Each path is a new rotation, seen through one point. The rows after it are directions, each followed by how far the rotation turns it, in degrees a step (0 if it stays put).
Each turn is a multiple of 5 degrees from 10 to 175, or 0.
Each row of a path follows its step; steps can be skipped.
path 1
step 1: |   -6 | -112 | -198 |  -84 |  158 |  150 |  170 |   -2 |   -4 | -308 |  124 | -143 |   16 | -143 |   33 | -211 |  101 |   34 |  -57 |  -60 | -323 |   70 |  135 | -156 |  152 |  -21 | -106 | -230 | -135 |  116 |   -3 |  -69 |   51 | -213 | -104 |  -94 | -189 |  160 | -144 | -131 |  -25 |  102 | -207 |   71 |   59 |  -63 | -323 |  -39 |  -51 |
step 5: |  -69 |   -6 |  -52 |  -38 |    3 |  -23 |  236 | -359 |  252 |   40 |  131 | -129 | -115 |  -10 |  -71 | -422 |  113 |   -9 | -112 |  -76 |  -28 |  236 |  204 |  -28 |  -62 |  164 |  171 | -230 |  -39 |   -3 |  145 |  174 |  213 |   24 |  158 |   41 | -140 |   34 |   27 |   57 |   67 | -141 |   72 | -145 | -145 |  -11 |  -72 |  -39 |  -80 |
step 9: |    7 | -238 |  -73 |  -96 |  157 |   74 |   54 |  -31 |  138 | -253 |  142 |  -88 |   -2 |   -6 |  229 | -130 | -201 | -107 | -318 | -142 |  -93 |   21 |  -74 | -154 |   67 |  -16 |    0 |  -42 |  -12 |  125 |  142 |  -51 | -104 |   30 |   14 |  198 | -134 | -125 |  248 |   11 |   54 |  -15 |  254 |   64 | -232 |  189 | -331 |  127 |  -33 |
step 11: |  -87 | -240 | -254 |   40 |   25 |  -83 |  229 | -204 |  185 | -107 |   98 |  -40 |   92 | -152 |   99 | -167 |   -8 |  -47 | -136 |   -4 |   44 |   26 |   -3 |  -71 | -169 |  -97 |   35 | -170 |  165 |  210 |  -95 |   41 |  103 |   15 | -297 | -103 | -158 |   21 | -191 | -125 | -313 | -203 |  104 | -164 |  -76 | -124 | -183 | -152 |   33 |
step 12: |   50 | -133 | -130 | -133 |  -18 |   16 |  261 | -263 |  -61 | -188 |   53 | -124 |  -48 |   93 |  180 | -253 |  141 |  -29 | -406 |   59 |  -40 |   86 |   85 |  124 |  283 |   35 | -277 | -232 |  108 |  103 |    1 |    4 |   81 |   16 |  -97 |  117 | -108 | -137 |  -41 |  -26 |  183 |  -98 |   64 |   10 |   38 | -117 | -157 |  -40 | -107 |
step 13: | -143 |  -84 |  -18 | -176 |  107 |   -7 |  101 |  -86 |  196 |   60 |  109 |  129 |  212 |  -11 |   78 | -338 | -117 |  364 |  -45 | -244 | -129 |   50 |   18 |  -94 |  138 |  -86 | -160 | -195 |  -14 | -106 |  106 |  -78 |  129 |   14 |    1 |   30 |   36 |   -2 | -160 |  -54 |   39 |   56 |   84 |  126 |  108 | -180 | -305 | -130 | -238 |
step 14: |  301 | -286 | -136 |  158 |  112 |   80 |  234 |  -90 |  243 |   91 |  116 |   44 |  128 | -370 |  173 | -124 |  -72 |   26 |  -70 | -177 | -301 |  197 |  -95 |   58 |   50 |  -69 |   62 |  -35 |   83 |   72 |  206 |  -46 |  153 |  -17 |  -40 |   -8 |   -5 |  -92 |  -87 | -161 |   36 |   23 |  105 |  -16 | -137 |  -90 | -148 |  118 |   58 |
step 15: |  125 | -182 | -199 | -174 |   34 |  -10 |  234 |  -34 |   16 | -134 |  313 | -292 |   20 | -195 |  105 | -283 |   63 | -159 | -124 |  -55 |  -20 |   66 |  -63 | -262 |  162 | -186 |  165 | -108 |   57 |  -81 |  -78 | -102 |  186 |  -74 |  163 |  237 |   52 |   19 |   94 |  -49 |  175 |   28 |  -91 |  -40 |  -28 | -177 |  -17 | -100 |   -6 |
Speeds:
| -103 |    5 |  -12 |  -59 |  -18 |   11 |  -14 |  -18 |   52 |  -23 |   45 |  -42 |   31 |  -19 |  -62 |   -8 |  -11 |  -13 |   42 |  -66 |   -5 |   -6 |   13 |   56 |  -45 |  -63 |   11 |   39 |  -81 |  -45 |  -50 |   -8 |  -40 |   12 |  -39 |   27 |  -20 |   -1 |  -52 |  -80 |  -49 |  -26 |  -36 |   79 |    0 |  -16 |    4 |   21 |   -8 |
145
|   12 |   31 |  -74 |  -37 |   68 |   55 |  -27 |    8 |  -39 |   44 |  -30 |  -18 |  -14 |  -38 |   -5 |  -23 |    3 |    8 |   56 |   26 |  -97 |   19 |  -26 |   16 |    5 |  -23 |   55 |    9 |   -2 |  -29 |  -25 | -103 |  -40 |    8 |  -50 |   53 |   59 |    0 |    0 |   13 |   50 |   77 |   -1 |  -42 |  -28 |   39 |  -64 |   -1 |   15 |
55
|  59 |   2 |  18 |  -8 |  66 |  27 |  15 | -35 |  18 | -41 | -26 |  -4 |  24 | -18 |  50 |  20 |   2 | -40 | -68 |  27 |  -8 |  14 | -45 |  14 |  -9 | -46 | -54 |  86 |  11 |  74 | -35 |  58 | -73 | -10 | -18 |  20 | -37 |  77 | -37 |  -4 |  36 |  34 | -41 |  16 | -96 | -16 |  35 |  42 |   0 |
130
| -34 |  -2 |  58 |  11 | -30 | -10 | -25 |  -6 |  25 |   5 | -27 |  -6 | -11 |  27 |   0 |  61 | -20 | -66 | -54 | -37 | -55 |  24 | -83 |  42 |  19 | -34 | -44 | -44 |  -6 | -21 |  74 | -30 | -22 | -34 | -34 | -30 |  53 | -25 | -63 |  15 |  24 |  69 |  57 |  23 |  25 | -12 |  26 | -64 | -96 |
70
|   24 |   28 |   -4 |    6 |   35 |   16 |   17 |   18 |  -36 |    3 |  -17 |    9 |  -45 |   -5 |   46 |   13 |  -33 |   66 |   63 |   37 |   28 |   28 |   37 |   56 |   10 |    3 |  -83 | -101 |   -8 |    3 |    3 |   14 | -102 |    9 |   11 |  -50 |   17 |  -34 |   19 |  -84 |    2 |    1 |  -27 |   39 |   -8 | -100 |  -44 |    0 |  -26 |
65
| -38 |  56 |  42 | -27 |  56 | -79 |  20 |  -1 | -44 | -64 | -64 |  32 |  67 | -47 |  13 |  -4 | -39 |  18 | -30 | -41 | -10 |  46 | -58 | -10 | -78 |  50 |  24 |  -7 | -20 |  39 |   0 | -43 |  12 | -26 |  15 | -53 | -45 | -59 |  -9 | -68 |   9 |  18 | -32 | -52 |  33 |  24 |  -4 | -14 |  56 |
140
| -50 | -18 | -50 | -21 |  83 |  -4 |  26 | 101 | -27 |  39 |  20 | -61 |  14 |  39 |  32 |  75 |  39 | -51 |  -5 |  -4 |  29 |  61 |  66 | -70 | -24 |  32 |   8 |  39 | -36 |  67 |  29 | -34 | -15 |   4 |   4 | -29 |  16 |   6 |   5 | -20 | -20 |   0 |  47 |  10 |  16 |  14 |  20 |  55 | -72 |
40
path 2
step 0: |  179 | -109 |  108 |  167 |   68 | -178 | -113 |   94 |   69 | -262 |   43 |  217 |   -8 |   24 |  -88 |  -24 |    7 |  -41 |   68 |  148 | -134 |   38 | -141 |  -25 |  188 |  -40 |   33 |   16 |  -72 |  -17 | -202 |  230 |  -13 |  -30 | -299 |  104 |   92 |  184 |   29 |  -20 | -116 |   82 |  -55 | -276 |  113 |    7 |    6 |   66 |  -59 |
step 1: |  282 |  283 |   69 | -143 |  -98 | -223 | -150 |   56 |   -3 | -137 |   65 |   15 |    1 |   34 |   12 |  118 |  110 |  102 |  167 | -125 |   33 | -135 |   27 |  -60 |  134 |   17 |   50 |  -40 | -190 |  175 |   68 |   61 |  -44 |  104 |   74 |  100 |  225 |   58 |  133 |   63 |  280 |  -30 |  -47 | -119 | -111 | -101 | -101 |  146 |  -34 |
step 2: | -162 |   85 |   88 |   72 | -124 |  191 | -125 |  -66 | -293 | -142 |  297 |  126 |  210 |  -33 |   73 |   54 |   -2 |  -30 |   10 |   37 |  -58 |   84 |   92 |   15 |   66 |   -7 |   -8 |  153 |  -84 |    7 |   87 |   -4 | -221 |  139 |  221 |  -61 |  -64 |  151 |  263 | -112 |  208 |   -3 |   78 |   76 | -137 |  -26 |   43 |   12 |   31 |
step 3: | -184 | -173 | -289 | -172 | -113 |   36 |  -69 |  -10 |   48 | -205 |  104 |  262 |   86 |   56 |   33 |   52 | -230 |   64 |   96 |  107 |   31 |  -86 |   24 |   -1 |  -82 |   14 | -128 |   47 |   52 |  111 |   11 |   39 | -160 |   40 |  -18 |  -55 | -216 |  199 |  -21 |  201 | -129 |   55 |  -58 |   74 |   53 |  -12 |   96 |   56 | -284 |
step 8: | -148 | -133 |   63 | -115 |  -34 | -279 | -291 |   59 |  -11 |   36 |  168 |  121 | -123 |  -88 |  -68 |  -76 |   87 |   95 |   18 |    3 |   95 |  -13 | -382 |   52 |  177 |   26 | -106 |  178 |   -8 |  -76 | -136 |  170 |  -62 |  -18 |   28 |  -92 |   27 |  104 |   97 |   27 |   36 |   94 |   46 |   48 |  -61 | -230 | -137 |  -99 | -100 |
step 9: | -113 |   36 |   36 | -190 | -106 |    9 | -203 |  -58 |   33 | -175 |  125 |   98 | -126 |  150 |  -43 | -100 |  223 | -138 |  -67 |  -87 |   93 |  258 |   45 | -112 |  -99 |  119 |  -71 |  -37 |  -15 |  226 |   62 |  180 | -102 |  -77 |   73 |  182 |  169 |   57 |  -20 |   47 |  173 |  233 | -213 |  -86 |  -54 |   49 |    4 |  -55 |  -73 |
step 13: | -132 | -115 |  127 | -181 |  -77 |  -53 | -156 | -265 | -188 |  -74 |  -50 |   76 |  144 | -144 |  -31 |   79 |   27 |  103 |  254 | -164 |  -59 |   95 |   74 |   -5 |  252 |  -71 |  -19 |  149 | -115 | -172 |  -32 |  -99 |   65 |   93 |   53 |  124 |   32 |  -70 |   -6 |  -19 |  137 | -125 |  117 |  125 |  -48 |   58 |  -95 |  306 |  -38 |
step 16: |    3 |  -91 |  -51 | -106 | -356 |   44 | -142 |   20 |  -96 |  127 |   -3 |   20 | -133 |   -9 |   29 |  -82 |   15 |   64 | -176 |  -97 |  -13 |   28 | -218 |  -23 |   85 | -222 |   61 |  109 |   -7 |  -26 |  -84 |  207 |   89 | -220 | -220 |  268 |  156 |   96 |  145 |  -52 | -127 | -120 |   12 | -124 |  -72 |  122 |  -77 |    0 |  -36 |
Speeds:
| -17 |  36 |  44 |  43 | -30 |  56 | -20 | -13 | 105 | -52 |  30 |  65 |  29 |  50 | -32 | -36 |  31 | -20 |   3 | -27 | -17 | -34 |  13 |  44 | -48 |  85 | -31 | -15 |  -3 |  -1 | -14 |   1 |   7 |   2 | -50 |  46 | -12 |  30 | -94 | -33 | -30 |  -4 | -25 |  17 |  61 |  31 | -15 |  25 | -82 |
120
| -31 |  49 |  80 | -22 |  -6 |  19 | -15 | -45 | -71 | -11 |  19 | -25 |  25 |  10 |  11 | -57 |  10 |  27 |  -4 | -93 |  75 |   9 |  67 | -10 |   6 |   0 |  -9 |  89 | -23 |   7 |  35 | -20 | -47 | -25 |   6 |  40 | -33 | -15 | -31 |  37 | -10 | -44 | -53 | -29 |  35 |  -8 |  84 |   5 |  75 |
95
| -19 |  -8 |   0 |  15 | -40 |  37 |  28 | -24 |  18 | -66 | -30 | -92 | -54 | -20 |  67 |  28 | -32 |  67 |  92 | -11 | -59 |   8 | -28 | -40 |   5 |  10 |  21 |  19 | -69 |   5 | -31 |  21 | -16 | -23 |  44 |  64 | -22 | -29 | -39 |  12 | -64 |  61 |  10 | -65 | -27 |  38 |   1 | -11 | -43 |
115
|  -4 | -64 |  10 |  28 | -26 |   8 | -38 |  38 |  15 | -12 |  63 |  30 |  -7 | -15 |  27 |  50 |  51 |  62 |  39 |  33 | -14 | -72 | -14 |   6 | -32 | -46 | -21 |  42 |  18 | -59 |  82 |  17 |   7 | -62 | 110 |   4 | -41 | -34 | -23 | -11 |  55 | -12 | -11 |  79 |  23 | -19 |  11 |  51 |  11 |
70
|  50 | -20 | -62 | -19 | -35 |  25 |  17 |  20 | -40 | -39 |   6 | -30 |  34 | -75 | -17 | -65 |  19 | -93 |  36 |   9 |  -2 | -42 |  45 |  17 |  52 |  38 | -29 |  13 | -12 |  21 |  17 |   7 |  90 |  87 |  71 |  15 | -70 |  13 |  29 |  52 | -28 | -11 |   6 |  23 |  28 |  56 |   9 |  17 | -13 |
40
|  97 |  41 | -24 |  49 |  33 |  39 | -71 | -24 | -17 | -12 |  29 |  41 |  60 | -31 | -30 |  46 |  -9 |  27 |  35 |  14 |  23 |   0 | -18 | -52 | -24 |   8 |  36 | -83 | -32 |  -7 |  46 | -27 | -24 |   1 |  12 |  31 | -40 |  48 |  21 |  26 | -51 |  28 |  43 | -35 |  57 | -91 |  24 | -64 |  15 |
10
path 3
step 0: | -206 | -120 |  -81 | -239 |  151 |  231 |  103 | -108 |  -75 | -198 |  -14 | -336 |   -6 |   60 |  -84 | -114 |  256 | -197 |   83 |  201 |   63 |  -94 | -229 | -223 |  135 |   98 |   54 |  -83 |  -73 |  -18 |  -71 | -165 |   89 |   35 |   29 |   44 |   -4 |   -7 |  -21 |   -1 |    5 |  130 | -127 |   -9 |   -5 |  242 |   38 |  -49 |  117 |
step 1: |  338 |   23 |  -24 |   74 |   38 |  206 |   44 |  -85 |   80 |   93 |  -40 |   95 |   72 |  117 |  200 |   -5 | -169 |  112 | -218 |  196 |   60 |  -90 | -120 |  152 |   79 | -186 |  -24 |  159 |  253 | -108 |  -43 |  138 |   59 |  225 |  -67 |  241 |   35 |    9 | -221 |   74 | -162 | -131 |    3 |   28 |   11 |    4 | -229 |   34 |  -67 |
step 6: |  153 |  -16 |   52 | -165 |  -53 |  102 |   12 |   57 |  -51 | -224 |   96 | -134 |   14 | -112 |  165 |   63 |  114 |  -80 | -162 |  -62 | -134 |   18 |  134 |   55 |  197 |   80 |  120 |  103 |  198 |   92 |   85 |   50 |  109 |  126 |  128 | -174 |  151 |   62 |  307 | -154 | -326 | -170 |  165 |  -35 |   69 |  123 |  -31 | -240 |   32 |
step 7: |  162 |   -2 |   49 |   31 |   96 |  -78 |   28 |   55 |  -46 |  289 |  -99 |   70 | -128 |   69 | -163 |  -50 | -176 |  154 |  -31 | -232 |  -65 | -175 | -187 |   58 |  -68 |   71 | -205 |   -6 | -103 |  -53 |  283 | -404 |  -72 |  -71 |  -77 |   92 | -162 |   92 |  -79 |    5 | -125 | -241 |  104 |  -42 |  125 |  -23 |   45 |   67 |  -29 |
step 10: |    7 | -131 |  202 |   40 | -345 | -238 |  -55 |   42 |  150 |   21 |  -68 |  -80 |   23 |   51 |  105 |  156 | -125 |  -16 |  -54 | -157 |  -84 |  140 |  -69 | -174 |   79 |   52 |   14 |   99 |  -88 |  173 |  201 |    4 |  250 |  -21 | -252 |  204 |  -64 |   -3 |   92 |  -82 |  -53 |  221 |  156 | -249 |  -40 |   47 |   59 |  -65 |  -82 |
step 11: |  111 |  100 |    4 |   61 |   99 |  -29 |  -67 |    4 |    0 | -116 |  269 | -212 | -102 |    6 |   30 | -219 |   88 |  300 |  219 |  130 |   79 |  -41 |   93 | -242 | -264 |  116 |   71 |  -24 |  205 |  -86 |  178 | -196 | -141 | -101 |  126 |   67 |  -69 |  100 |  110 | -113 |   67 | -143 |   -2 |  145 | -118 |  129 |   51 | -106 |   74 |
step 14: |  192 |  -68 |  -88 |   32 | -398 |   84 | -274 |  138 |  120 | -182 |   67 |  -47 |   43 |  -21 |  153 |  123 | -106 |  -12 |  -49 |   95 |  144 |   86 |  211 |   89 |   35 |  -87 |  -19 | -109 |   82 |  203 | -160 | -145 | -150 | -276 |   64 | -112 |  -82 |  179 |  -27 |   -3 |  -91 |  196 |  -84 |   55 | -128 |   22 |   21 |   42 |   88 |
step 16: | -106 |    1 |  -57 |  -78 |  119 | -121 |  256 |   18 |  123 | -275 |  -91 | -139 | -175 |  286 |  -37 |  -79 |   89 |  -27 |  -94 |   43 | -181 |  -59 | -332 | -250 | -120 | -105 |   -1 |  118 |  -25 |   58 |  -33 |  138 |  -63 |  -75 |  -39 |    8 |  -33 | -176 |   -6 |  -34 |   68 |  -29 | -193 |  -85 | -279 |  148 |    8 |   85 | -136 |
Speeds:
|    8 |   27 |   -2 |    4 |  -37 |   -9 |  -13 |  -18 |   34 |    6 |  -47 |  -39 |   72 |   13 |   30 | -121 |   20 |   10 |  -32 |   37 |   79 |   11 |   10 |   -6 |   -3 |  -28 |  -14 |   35 |  -59 |    7 |  -50 |    3 |   -5 |  -30 |  115 |   -8 |  -26 |  -28 |  -41 |  -54 |   33 |   27 |   -3 |  -63 |  -52 |   28 |   -5 |   40 |  -60 |
20
|  -33 |   81 |  -58 |  -41 |  106 |  -20 |   37 |  -31 |    7 |    2 |  -46 |  -46 |   55 |   48 |   51 |   29 |   50 |  -61 |   35 |   18 |   12 |  -31 |  -34 |    1 |  -39 |  -23 |  -51 |   -3 |  -20 | -101 |   -8 |   18 |    7 |  -39 |  -68 |    1 |  -25 |   39 |   13 |  -29 |    6 |   11 |  -32 |   29 |   -8 |  -37 |  -23 |   41 |   21 |
90
|  66 |  68 | -40 |  48 | -12 |  14 | -41 | -62 | -58 |   5 | -51 | -19 |   8 |  22 | -29 |  73 | -22 |   9 |   2 |   5 | -55 | -10 | -13 |  51 |  49 |  27 | -38 |  68 |   5 |  30 | -15 | -19 |  13 |  29 |  72 |   8 | -55 |  37 |  23 |   2 |  47 |   3 | -35 |  24 | -42 | -63 |  99 | -38 |  -4 |
140
|  -4 | -12 | -26 | -33 | -16 |  12 | -11 |  40 | -83 | -11 |   5 |  27 |  42 | 112 | -71 | -53 |  41 |   2 |  60 |  18 | -18 | -31 | -23 |  -1 | -40 | -95 |  45 |  12 |  40 |  47 | -38 | -15 |  30 |  76 | -14 |  33 | -23 | -68 | -16 |  10 |  31 | -20 |  36 |  39 | -11 | -42 | -31 |  24 |  18 |
95
|    8 |   29 |  -71 |   21 |   -4 |   10 |   53 |  -24 |  -40 |   16 |   -2 |   -5 |  -74 |   32 |    6 |    9 |  -19 |   19 |    7 |  -26 |   14 |   80 |  -25 |   -4 |  -63 |   -4 |   65 |   21 |   34 |   21 |   72 |   26 | -112 |  -19 |   -5 |   -4 |  -32 |  -11 |  -12 |  -21 |   -8 |  125 |   54 |  -20 |   -5 |   -5 |   25 |   58 |  -14 |
125
|  -24 |   31 |   10 |   66 |    2 |  -77 |    2 |  -38 |   23 |  -24 |  -28 |   36 |  -20 |   17 | -102 |  -29 |   28 |  -69 |   35 |  -29 |   23 |   -5 |  -17 |    9 |   -2 |   33 |   41 |    9 |  -91 |    4 |   53 |   -4 |   55 |  -39 |   10 |  120 |   17 |  -28 |   41 |   66 |  -18 |   37 |  -23 |  -27 |    9 |   24 |    5 |    3 |   19 |
135
